[[136 121 132]
 [124 142 123]
 [130 106 156]
 [128 121 127]]
|
[[121 132]
 [142 123]]

[[116 104 154]
 [145 115 115]
 [143 106 100]]
|
[[104 154]
 [115 115]]

[[139 137 120 122 128]
 [128 128 113 121 130]
 [105 130 136 132 124]
 [120 125 128 120 128]]
|
[[137 120]
 [128 113]]

[[131 157 116]
 [142 108 127]
 [122 146 143]]
|
[[157 116]
 [108 127]]

[[108 156 140]
 [155 126 138]
 [117 122 118]]
|
[[156 140]
 [126 138]]

[[150 134 151]
 [127 131 131]
 [150 143 146]
 [127 127 134]]
|
[[134 151]
 [131 131]]

[[117 120 156 131 129]
 [141 143 126 145 107]]
|
[[120 156]
 [143 126]]
---
[[149 127 138 138 125 137 110 115]
 [141 125 143 155 133 142 113 122]]
|
[[127 138 138 125 137 110 115 149]
 [125 143 155 133 142 113 122 141]]

[[128 123 128 126 127 127 127 126 128 130 130 126 123 127 135]
 [126 137 127 135 141 142 127 131 125 135 123 132 129 122 114]
 [127 127 127 123 126 129 128 123 127 125 123 126 127 133 127]
 [131 128 131 133 123 118 130 135 131 126 137 131 133 124 131]
 [143 131 136 133 124 128 142 131 146 128 145 138 131 107 124]
 [129 133 130 138 127 120 128 139 128 127 135 133 138 126 125]]
|
[[123 128 126 127 127 127 126 128 130 130 126 123 127 135 128]
 [137 127 135 141 142 127 131 125 135 123 132 129 122 114 126]
 [127 127 123 126 129 128 123 127 125 123 126 127 133 127 127]
 [128 131 133 123 118 130 135 131 126 137 131 133 124 131 131]
 [131 136 133 124 128 142 131 146 128 145 138 131 107 124 143]
 [133 130 138 127 120 128 139 128 127 135 133 138 126 125 129]]

[[123 127 115 142 129 143 135 149 118 118]
 [127 134 128 117 115 136 133 127 134 136]
 [132 131 144 122 130 137 119 125 141 140]]
|
[[127 115 142 129 143 135 149 118 118 123]
 [134 128 117 115 136 133 127 134 136 127]
 [131 144 122 130 137 119 125 141 140 132]]

[[135 139]
 [135 127]
 [131 138]
 [126 104]
 [128 123]
 [130 121]
 [119 110]
 [124 119]
 [125 120]
 [137 120]]
|
[[139 135]
 [127 135]
 [138 131]
 [104 126]
 [123 128]
 [121 130]
 [110 119]
 [119 124]
 [120 125]
 [120 137]]

[[132 132 114 149 116 130]
 [124 134 139 136 135 127]
 [135 131 112 130 116 128]
 [122 134 121 149 124 125]
 [122 134 114 123 128 134]
 [117 136 106 134 129 130]
 [127 133 125 120 128 130]
 [130 132 126 130 128 126]
 [128 133 126 114 131 135]
 [118 136 118 132 130 131]
 [122 134 108 130 126 131]
 [125 134 131 121 133 131]]
|
[[132 114 149 116 130 132]
 [134 139 136 135 127 124]
 [131 112 130 116 128 135]
 [134 121 149 124 125 122]
 [134 114 123 128 134 122]
 [136 106 134 129 130 117]
 [133 125 120 128 130 127]
 [132 126 130 128 126 130]
 [133 126 114 131 135 128]
 [136 118 132 130 131 118]
 [134 108 130 126 131 122]
 [134 131 121 133 131 125]]

[[156 124 128]
 [146 134 127]
 [122 125 127]
 [145 131 128]
 [143 127 128]
 [145 130 127]
 [139 123 128]
 [125 122 127]
 [138 123 129]
 [141 126 127]]
|
[[124 128 156]
 [134 127 146]
 [125 127 122]
 [131 128 145]
 [127 128 143]
 [130 127 145]
 [123 128 139]
 [122 127 125]
 [123 129 138]
 [126 127 141]]
---
[[142 116 126]
 [124 121 131]
 [135 102 123]
 [143 107 123]
 [138 120 121]]
|
[[124 121 131]
 [143 107 123]]

[[120 133 155 112 118 115 140]
 [128 143 126 115 125 128 149]
 [107 143 140 107 126 121 118]
 [113 108 140 106 125 120 138]
 [115 124 125 129 107 123 126]
 [114 125 127 120 117 129 139]
 [119 125 127 126 104 122 123]
 [109 128 132 127 112 128 133]
 [116 127 128 129 113 129 118]
 [125 141 126 117 126 131 141]]
|
[[128 143 126 115 125 128 149]
 [113 108 140 106 125 120 138]
 [114 125 127 120 117 129 139]
 [109 128 132 127 112 128 133]
 [125 141 126 117 126 131 141]]

[[139 124 122 121 126 134 130 136 117 121 136 129 128 111]
 [134 122 127 128 130 143 126 134 123 118 143 134 132 115]
 [130 118 133 133 131 151 123 129 131 118 144 140 136 123]
 [143 118 140 127 116 130 134 123 135 131 114 147 132 135]
 [145 121 132 122 117 126 136 129 127 129 118 139 128 126]
 [137 116 142 132 121 140 129 123 139 127 124 149 136 136]]
|
[[134 122 127 128 130 143 126 134 123 118 143 134 132 115]
 [143 118 140 127 116 130 134 123 135 131 114 147 132 135]
 [137 116 142 132 121 140 129 123 139 127 124 149 136 136]]

[[131 122 144 131 147 120 136 114]
 [121 122 125 119 111 130 127 142]
 [124 135 118 120 114 123 134 136]
 [137 133 140 155 135 137 134 137]
 [140 133 139 146 127 143 127 125]
 [128 129 152 138 137 147 135 141]
 [123 115 145 126 144 131 118 127]
 [124 131 120 116 126 127 129 131]
 [125 121 118 118 118 131 130 143]
 [128 106 153 138 135 134 142 129]
 [129 124 126 116 112 127 132 141]]
|
[[121 122 125 119 111 130 127 142]
 [137 133 140 155 135 137 134 137]
 [128 129 152 138 137 147 135 141]
 [124 131 120 116 126 127 129 131]
 [128 106 153 138 135 134 142 129]]

[[124 103 114 108 125 122 127 121 133 129]
 [130 101 104 111 131 126 124 122 129 113]
 [117 119 103 116 144 123 129 128 117 119]
 [117 123 109 107 125 135 129 135 122 117]
 [129 115 112 132 135 124 122 120 116 122]
 [128  99 104 107 121 126 131 118 124 116]]
|
[[130 101 104 111 131 126 124 122 129 113]
 [117 123 109 107 125 135 129 135 122 117]
 [128  99 104 107 121 126 131 118 124 116]]

[[126 127 123 120 123 121 123 135 113 126 138 100]
 [105 137 126 129 121 158 125 128 110 134 141 135]
 [136 111 136 110 125 131 115 106 149 113 112 139]
 [120 131 134 130 118 140 127 121 137 123 117 154]
 [144 112 126 127 133 121 124 115 129 136 116 111]
 [136 129 131 133 138 124 135 126 144 128 122 147]
 [129 134 126 136 127 120 134 137 125 130 129 125]]
|
[[105 137 126 129 121 158 125 128 110 134 141 135]
 [120 131 134 130 118 140 127 121 137 123 117 154]
 [136 129 131 133 138 124 135 126 144 128 122 147]]

[[126 120 134 131 123 129 128 120]
 [129 128 124 125 129 123 116 125]
 [131 140 112 133 123 107 141 139]
 [128 116 124 144 121 109 123 109]
 [129 134 129 134 133 135 148 139]
 [130 129 130 128 141 140 124 130]
 [131 134 118 134 133 119 130 132]
 [128 128 121 127 122 114 121 125]
 [130 120 122 128 132 116 100 113]
 [122 130 135 113 104 127 138 134]]
|
[[129 128 124 125 129 123 116 125]
 [128 116 124 144 121 109 123 109]
 [130 129 130 128 141 140 124 130]
 [128 128 121 127 122 114 121 125]
 [122 130 135 113 104 127 138 134]]

[[105 114 114 128 134 117 120 116 130 117 145 122]
 [136 129 135 129 126 130 128 133 128 132 118 132]
 [132 130 135 125 124 130 127 129 128 131 121 130]
 [111 121 119 130 128 122 125 117 127 123 136 121]
 [111 120 118 128 133 121 126 116 133 120 141 121]
 [129 130 133 128 126 133 129 130 129 131 120 131]]
|
[[136 129 135 129 126 130 128 133 128 132 118 132]
 [111 121 119 130 128 122 125 117 127 123 136 121]
 [129 130 133 128 126 133 129 130 129 131 120 131]]

[[120 121 141 129 125 127 151 126 134 148 132 131 151]
 [124 138 139 131 136 116 134 132 137 144 145 144 137]
 [126 139 117 120 156 113 130 155 132 119 153 144 122]
 [122 142 139 132 138 117 134 130 133 142 145 146 140]
 [133 134 122 122 145 127 134 131 141 141 130 135 147]
 [113 136 143 136 135 110 134 142 148 140 128 129 140]]
|
[[124 138 139 131 136 116 134 132 137 144 145 144 137]
 [122 142 139 132 138 117 134 130 133 142 145 146 140]
 [113 136 143 136 135 110 134 142 148 140 128 129 140]]
